In the rows, zero is written as 128.
Each named move below is a turn or a mirror, shown by a few rows before and after it. Which moves, in which order, take the first row of each later pair to the second? The first pair is answered.
T:
[128 186 110 115 110 147 125  86  99 132 108  88 168  81 100 195 120 127
 125]  ->  [127 126 133 141 113 155 115  46 101 156  96 164 116 193  97 120 102 123
 126]
[121 166  77 103 161 140 110  85 138 136 124 164 119 181 122 147 109 125
 125]  ->  [121 187  67  92 159 134 114 101 136 126 129 137 137 138 120 175 114 125
 123]
[125 122 127 130 126 124 143 104 111 158 128 115 128 107 107 153 110  97
 141]  ->  [122 112 131 136 125 125 142  97 111 162 126 128 120 125 107 142 106  97
 142]
[128 104 117 133 145 117 133 174 133 138 123 144  94 125 155 121 128 111
 120]  ->  [127 113 113 128 144 115 134 181 132 134 126 132 101 107 155 131 129 112
 118]
N:
[113 134 118 119  97 126 118 113 116 127 130 143 124 131 115 140  92 121
 107]  ->  [108 128 117 123 101 124 118 118 117 130 128 150 117 129 124 138  94 116
 104]
[123 110 139 149 123 160 100 121 130 135  97 190 134 163 133  62 117 119
 113]  ->  [138 131 144 135 110 178  97  94 135 113 116 148 167 166  90  83 106 140
 131]
[111 116 143 130 112 153 127 120 141 128 133 136 131 159 117 103  76  89
 100]  ->  [112 119 144 128 111 153 126 115 141 127 134 133 133 160 113 105  76  90
 100]
[157 139 126 152 165  77 122 170 150 125 138 173  87 119 170  80 170 122
 114]  ->  [184 183 137 127 137 111 115 118 156  81 174  92 153 130  90 121 145 165
 153]
Z:
[116  63 167 143 137 110 158 185 165 123 141  99  91  99 157  98 141 133
 142]  ->  [ 89  69 140 133 125 141 153 126  97 180  88 133  76 108 153  84 130 109
 144]
[154 156  93  98 136 101 139 160 115 114 111 104 146  69 154 169 160 117
 111]  ->  [137 157  93 102 124 107 138 152  93 136 107 102 144  59 150 162 142 106
 113]
[106 114 146 137 114 154 122  83  86 170 113 144 116 153 117  96  85 121
 147]  ->  [166 111 139 127 153 133 125 103 165 102 126 153 117 197 133 118 148 160
 132]
[143 103 130 106 149 133 152 131 135 130 103 148  72 149 163 104 162 123
 138]  ->  [132  99 161 124 140 115 159 173 148 119 147 110  87 112 156 101 133 119
 144]

Each pair is two moves apart.
[127  98 100 120 171 114 156 137 157 125  70 178  88 152 175 121 195 148
 109]  ->  [ 63  97 117 137 127 130 156 129  78 190  68 158  92  97 159  97 123 108
 125] | Z then Z
[114 145  86 126 150 107 110 138 123 149 138 119 157  99 140 150 134 108
  85]  ->  [120 151  78 118 148 117 108 121 121 147 132 117 162 108 130 156 136 114
  92] | N then Z
[116  64 135 118 119 155 129 165 121 166 103 136 129 128 136  74 149 104
 150]  ->  [132  97 101  91 128 162 131 157 119 156  81 130 143 103 143 109 184 112
 144] | T then Z
[100  86 163 136 102 141 140 113 113 160 128  98 102 137 109  90  95 120
 163]  ->  [134  83 173 134 125 121 146 146 172 107 155  88 109 150 116 104 125 145
 156] | Z then Z
[118 171 157 140 116 141 145 133 126 138 158  89 135  93 113 126 105 121
 154]  ->  [126 168 115 122 138 158 139  91 107 163  95 151 102 137 136 119 147 117
 138] | Z then N
[157 129  99 130 139 147 126 107 128 112 145 151 157 139 131 152 179 145
 134]  ->  [149 124  93 134 145 140 128 123 126 119 139 163 145 128 150 146 186 134
 126] | N then T
[110 122 153 120 137 124 147 126 139 132 153 134 131 144 149 127 105  93
 105]  ->  [114 134 140 108 131 141 142  93 125 137 138 134 136 158 132 132 107  99
 112] | N then Z
[114 142 100 108 136 150 119 104  99 165  82 156 124 125 138 124 140 104
 117]  ->  [153 118 132 123 159 120 121 150 178 103 129 151 123 163 146 119 160 133
 110] | Z then T
[133 153 125 148 128 122 125 155 168 135 119 185 101 156 158 110 134 127
  73]  ->  [130 174 156 147  95 132 122 147 164 115 169 106 152 126 102 129  83 141
 105] | Z then N
[150 130 137 116 143 122 148 148 163 102 134 116 131 124 118 134 151 136
 135]  ->  [114 115 159 136 119 125 144 142 128 139 141 117 124 118 107 103 102 115
 149] | T then Z
[123 120 140 102 124 158 142 108 156 122 135  74 101 121 128 140 151 122
 125]  ->  [105 108 136 109 125 153 145 118 137 148 121  96  81 113 147 127 147 105
 118] | Z then N
[176 160  99 105 130 107 141 146 214  58 125 126 155 122 147 156 166 157
 127]  ->  [166 120 104 124 139  99 137 149 214  86 106 184 111 159 177 114 170 140
 113] | N then T
[148 125 141 126 115 136 148 129 150 128 123 129 133 121 135 139 137 126
 133]  ->  [135 120 146 133 108 141 146 123 137 145 122 132 130 124 132 127 120 119
 137] | Z then T
[139 155 122 129 125 116 129 140 158  91 157  93 163 109 108 160 131 148
 127]  ->  [ 93 126 112 148 128 103 132 160 112 152 120 149 115  85 157 120 125 101
 106] | N then Z
[144 135 110 139 138 135 129 106 116 152  99 117 125 143 113 108 149 138
 141]  ->  [150 121 125 153 148 110 137 154 147 134 121 114 121 131 134 106 153 139
 132] | Z then N
[136 143 137 137 154 127 102  97 155 111 127 163 144 161 144 126 118 124
 139]  ->  [120 146 157 149 142 117 105 126 156 108 153 130 157 125 140 125  91 116
 144] | Z then T
[117  88 120 127 135 153 140 149 140 109 122 121 101  75 127 122 157 115
 139]  ->  [129  93 130 123 122 169 134 114 143  96 136 101 122 107  92 123 142 134
 157] | T then N
[142 149 120 120 127 136 128  94 103 143 116 134 142 147 104 127 119 133
 128]  ->  [163 141 134 127 140 121 132 120 144 110 139 126 144 158 110 129 128 146
 125] | Z then T
[136 175  90 139 165 115 107 143 130 104 125 150 128 147 118 149 159 129
 103]  ->  [106 168 117 156 144 101 111 179 119 117 152 125 133 102 114 137 118 112
 108] | Z then N
[115 174  97 128 141 123 131 154 123 108 121  88 147  99 150 161 117 125
 144]  ->  [123 141 122 142 134 142 120 100 126 114 123 122 129 197 117 114  91 142
 162] | T then N
[128 146 144 140 113 134 128 117 139 100 138 128 141 185  77  99 125 153
 125]  ->  [108 173 127 127  99 145 129 112  98 122 123 104 157 132  74 121 117 138
 128] | T then Z
[131  67 157 136 133 136 156 111 139 137 129 127  78 177 136  90 128 152
 165]  ->  [128 112 149 120 127 123 165 156 141 112 154  55 124  76 135 147 132 151
 165] | Z then T
[108  70 152 158 130 113 144 167 135 160 127 164  83 119 163  81 119 102
 122]  ->  [157 127 149 118 108 159 134  85 146 103 155  85 157 154  69 135 110 160
 166] | Z then N
[148 179 106 123 124 135 100 108 131 125 137 137 172 151  98 173 109 127
 103]  ->  [136 178 113 125 115 136  99 108 119 134 142 130 175 139  95 167  94 119
 107] | Z then Z
[169 116 104 140 182  80 121 193 185  96 126 184  91 156 186 134 215 114
  77]  ->  [198 174 108 109 153 111 116 147 187  45 166  81 171 140 103 193 193 157
 118] | T then N
[159 210 111 102 123 125  73 175 116 130 149  99 184 126  90 176  80 149
 109]  ->  [133 155 108 130 148  95  80 215 113 177 110 188 111 140 164 124 100 109
  73] | N then T
[120  86 142 103  99 145 149  88 136 127 122  68 119 130 114 107 158 139
 207]  ->  [125  92 135  96 105 145 151  89 141 119 120  65 125 125 118 117 168 142
 203] | Z then T
[151 117 129 103 130 132 129 138 142 116 121 151 114 150 139 129 130 141
  97]  ->  [157 130 130  96 127 139 129 131 144 104 131 126 130 142 123 145 127 148
 105] | N then T
[122  82 158 110 108 129 148 114 126 147 149 104 119 142 124 105 129 142
 170]  ->  [119 101 146 100 111 119 153 141 124 142 147  83 131  91 139 130 143 135
 161] | N then T
[114 124 108 107 102 109 124 148 139 119 126 114 179  45 174 181 175 138
 146]  ->  [124 126  89  96 111 119 120 126 136 122 100 138 171  68 179 183 199 144
 143] | Z then Z
[ 83 136 130 140 142 132 132 168 113 142 130 179 118  99 145 112 112 112
  93]  ->  [129 174 123 109 136 160 126 115 136  92 149 131 167 132  87 153 121 155
 117] | Z then N
[139 208  89 135 163 157 142  90  68 101  66 180 165  92 102 187 160 162
 125]  ->  [150 183 130 167 181 103 153 194 140  50 128 155 162  60 138 183 163 166
 110] | N then Z
[110 120 145 156 115 118 129 142 120 150 137 133 128 128 120 110  97 112
 128]  ->  [116 135 145 150 108 124 129 136 120 141 145 113 144 120 106 123  93 120
 133] | N then T
[135 147  93 117 100 153  80  97  79 155  68 110 151 153 143 123 162 118
 179]  ->  [114 140 137 142  82 130  86 156  94 142 127  54 170 101 133 119 116 111
 186] | Z then Z
[146 172 132 119 144 121 135 179 139 119 133 124 147  65 179 165 160 116
 101]  ->  [121 186 124 114 118 149 128 132  83 159 110 117 155  61 153 161 129 101
 118] | N then Z
[108 113 130 136 111 115 155 130 125 129 149 100  99 154  94 100 123 166
 140]  ->  [108 145 107 115 111 120 155 133 113 126 138  78 117 113  98 135 138 164
 136] | Z then T
[113 103 156 142 124 139 137 136 124 139 136 108 101 124 129  95  98 121
 139]  ->  [129 126 114 113 135 159 134  98 108 146  89 131 100 133 135 118 139 125
 131] | T then Z
[175  98 155 110 123 135 102 133 139  80 153 110 121 183  85 138 107 128
 132]  ->  [133  70 162 136 120 115 107 175 112 122 140 139  87 145 123 106  88  89
 118] | N then Z
[101 122 129 144 112 151 133 155  99 119 161  81 147  82 147 119 116 127
 128]  ->  [114 122  87 124 133 168 128 111  84 140 102 142 117 128 169 115 161 128
 112] | N then Z
[123 143 155 172 122  98 144 120  93 162 143 150 116 120 115 166 128 106
  94]  ->  [145 155 137 155 139  97 145 119 111 143 135 154 119 128 123 184 161 119
  86] | Z then T
[158 121 126 125 161 106 124 168 212  89 148 130 122 149 151 135 164 151
 127]  ->  [163 125 126 122 155 112 121 156 211  83 153 121 130 157 138 138 159 158
 133] | T then N
[154 114 118 142 160  83 118 155 152 120 152 137 125 138 146 118 138 179
 128]  ->  [108 121 122 149 129  95 117 142  90 172 143 122 130  92 130 107  89 149
 136] | T then Z
[132 115 109 131 171 128 146  99 133 101  91 166  90 158 142 157 164 128
  82]  ->  [ 77 113 129 147 134 134 146  98  71 153  97 143  96 107 124 139  99  94
  97] | Z then Z
[158 107 112 127 103 114 119 127 146 120 170 137 128 144 134  91 126 163
 118]  ->  [153 113 103 127 110 103 127 151 143 123 165 135 126 109 156 102 139 152
 107] | T then N
[103 124 145 162 118 113 109 143 117 149 152 154 122 168 121 104  96 128
 128]  ->  [110 161 137 144 112 118 111 148 119 125 166 101 158 124 103 147  98 138
 136] | N then T
[121 159 118 139 131 116 112 120  97 142 127 152 166 137 106 140 110 113
 127]  ->  [129 157 134 147 136 103 117 145 121 122 151 134 174 127 105 142 108 119
 127] | Z then Z
[127 109 164 116 101 120 126 109 106 138 150 118 117  99 115 127 126  94
 126]  ->  [153 106 165 111 118 108 128 123 147 106 158 118 120 116 123 137 153 110
 120] | Z then Z
[109 160 149 108 131  74 121 181 133 134 120  98 107  90 188 137 145 119
  96]  ->  [126 165 126  94 144  83 119 157 134 132  91 125  99 121 193 142 175 127
  89] | Z then Z
[117  83 135 101 133 135 149 123 112 151  92 119 108 105 154 115 153 128
 159]  ->  [141 100 137  88 131 144 149 107 130 119 109  89 133 119 127 135 158 151
 172] | N then Z
[137 118 131 123 113 129 130 130 128 123 143 110 134 101 130 132 111 128
 133]  ->  [136 113 115 119 122 131 129 119 118 138 118 143 112 114 147 123 129 122
 122] | N then Z
[130  94 149 134  96 127  93  86 105 130 127 174 129 194 103 107  76 133
 111]  ->  [126  90 173 149  91 111  98 119 120 118 160 144 141 166 100 108  56 133
 113] | Z then Z
[142  99 130 109 130 118 128 118 139 116 125 115 127 139 129 138 156 142
 151]  ->  [121  89 147 122 117 117 128 121 122 135 136 109 126 131 122 121 125 131
 157] | Z then T
[158 132 127  82 114 118 129 134 149  77 117 119 123 167 151 136 180 176
 135]  ->  [100 118 166 118  83  98 134 183 115 113 152  84 122  97 152 112 110 135
 143] | N then Z
[ 98 102 153 103 121 125 136 137 129 165 129 124 110 121 155 145 121 122
 115]  ->  [125 123 145  85 119 141 132 106 140 139 132 104 131 147 127 167 133 146
 129] | Z then N
[ 81 135 142 138 104 132 120 158 128 145 133  98 138  98 105 124 106 140
 128]  ->  [100 132 104 121 129 142 117 122 125 155  82 156 110 143 127 122 155 146
 110] | N then Z
[132 160  93 123 118 121 110 161 120 153  94 151 118 114 130 110 149 122
  90]  ->  [148 178 100 112 104 141 106 127 123 130 115 113 151 131  84 127 133 145
 113] | T then N
[143 136 132 115 132 127 127 117 131 118 115 122 134 118 132 143 153 127
 127]  ->  [128 130 145 125 127 118 132 139 130 125 128 114 133  98 137 136 139 118
 126] | N then Z
[112 111 148 165 105 131 123 134 128 119 175 131 139 128 122  99  83 127
 135]  ->  [104 113 140 167 111 120 127 160 126 124 167 137 131 100 147 104  97 114
 122] | T then N
[143  99 133 120 138 119 132 105 131 117 104 162  77 196 123  70 145 151
 126]  ->  [135 148 100 100 146  97 145 175 127 104 104 112 106  66 160 131 177 134
 106] | T then N
[ 95 104 137 166 111 112 101 108 100 172 152 148 131 128 115  95  75 114
 134]  ->  [148 165  83 119 144 108 109 122 143 111 137 116 164  84 134 177 163 143
 116] | Z then T
[133  92 151 127 122 141 154 122 107 180  87 106 101  93 145 111 158 121
 146]  ->  [144  95 163 124 110 156 150  91 110 169 101  92 115 127 110 110 142 138
 163] | N then T
[111 142 145 121 109 112  99 155 118 193 133 148 140 103 111 150  90 117
 116]  ->  [150 133 125 108 138 115  97 133 152 170 111 187 122 167 121 153 139 140
 107] | T then Z
[171 140 151 147 195 107 114 140 182  93 118 136 117 177 120 112 158 144
  76]  ->  [104 146 190 171 140 115 114 147 114 144 152  76 144 105  83  96  62 109
 103] | N then Z
[106  83 176 157 135 154 152 103 149 145 151  95 106 138 132 102 110  97
 124]  ->  [111 119 126 122 140 178 150  60 115 162  98 108 109 124 138 134 146  94
 118] | T then Z
[111 145 113  97 106 102 155 156 142 139 118  77 142  88 150 105  92  94
 168]  ->  [117 128 132 103 100 119 147 113 145 138 127  89 137 158 118  78  73 111
 184] | T then N
[144 159 155 160 140 106 109 164 125 136 110 137 122 114  85 135 104 109
  89]  ->  [147 167 138 149 140 121 106 132 112 145  87 150 122 134  79 138 112 111
  89] | N then Z
[122 133 110 119 130 143 112 115 127 103  92 115 130  97 139 176 187 151
 144]  ->  [106 120 131 137 124 123 119 158 133 104 118  98 129  66 146 168 165 138
 141] | N then Z
[151 127 114 135 149 162  87  84 126 121 101 165 106 167  93 127 135 117
 110]  ->  [140 141  95 129 163 140  96 132 121 126  91 155 105  95 134 151 160  96
  91] | T then N
[161 157  93 103 129 152 122 108 126 108 109  74 141 104 118 161 137 138
 141]  ->  [157 103 109 128 135 151 116  87 126 137  93 142  93 186 129 103 129 131
 138] | T then N
[117 153 117  95 120 143 146 136  84 155  91 132 134 106 124 139 149  86
 122]  ->  [152 123 131 104 145 131 145 139 140 120 102 164 116 176 132 120 177 111
 116] | Z then T
[144 157 135 151 126 107 135 209 167  90 166 124 145  99 132 140 143 118
 131]  ->  [ 94 154 114 151  96 146 127 140  73 177 110 164 123 109 119 109 104  82
 143] | Z then T
[ 99 164 125 115 113 152 157 132  64 152 109  78 162  47 124 171 105 115
 158]  ->  [151 134  93 100 158 166 148  71 102 136  60 175 117 184 142 147 173 148
 143] | Z then T
[135 164  74  84 159  90 148 114  84 145  90 142  84 122 157 154 173 142
 108]  ->  [153 181  88  73 143 113 141  70  86 122 112 106 116 157 102 164 152 168
 133] | T then N
[131 131 119 134 126 101 157 151 136 124 112 149 154  36 131 150  99 115
 126]  ->  [149  86 136 152 144  97 151 131 167 118 111 203 117 133 135 104 106 129
 125] | T then Z
[124  91 185 136  97 120 133 135 120 136 119 100 109 101  87 124 107 166
 172]  ->  [133  94 152 118 113 135 131  99 108 151  70 152  87 139 100 123 144 166
 161] | Z then N
[111  87 179  89 156 124 139 156 139 144 115 140  99  94 136 134 125  89
 106]  ->  [127  88 197  86 143 147 130 106 144 130 132 124 117 149  86 127 101 111
 131] | N then T
[ 60  99 135 169 135 148 110 153 100 168 133 167  89 118 137 119 101  90
 115]  ->  [121 142 107 124 140 191 100  69 123 115 124 144 131 183  81 163 138 146
 137] | N then Z
[118 170  95 114 140 136 129 101 123 126 134 140 152 123 119 164 144 127
 110]  ->  [107 148 109 134 149 109 136 149 140 130 146 155 133 105 152 148 145 111
  95] | Z then N
[141 127 139 149 132 111 115 127 143 119 145 141 134 149 122 119 112 134
 125]  ->  [135 133 132 149 136 103 121 151 139 123 142 140 131 117 143 126 121 125
 115] | T then N
[125 121 108 113 126 150 150  92 112 138  81  98 139 100 133 180 143 139
 145]  ->  [150  85 149 139 140 123 156 130 176  94 128  99 128 143 136 158 143 159
 141] | T then Z
[147 128  90 102 130 122 151  88 127 165  99 153 125 151 133 139 175 142
 123]  ->  [152 127 134 119 120  98 155 144 169 121 170  86 156 114 114 150 146 153
 134] | N then Z
[130  78 126 121 142 130 161 123 134 148  82 150  72 133 172 104 179 125
 145]  ->  [122 111 123 112 132 123 168 158 126 137 102  94 105  53 171 142 172 120
 149] | T then Z
[146 140 113 136 169 124 109 140 146  98 144 114 162 128 138 155 129 134
 126]  ->  [104 129 117 150 151 125 110 141 100 146 128 125 148 102 147 134  95 102
 126] | Z then N
[124 165 126  86 154 132 112 151 175 105 115 106 107  93 167 143 160 103
 120]  ->  [ 94 169 134  91 125 145 110 133 132 136 118  83 120  70 143 138 120  90
 137] | N then Z
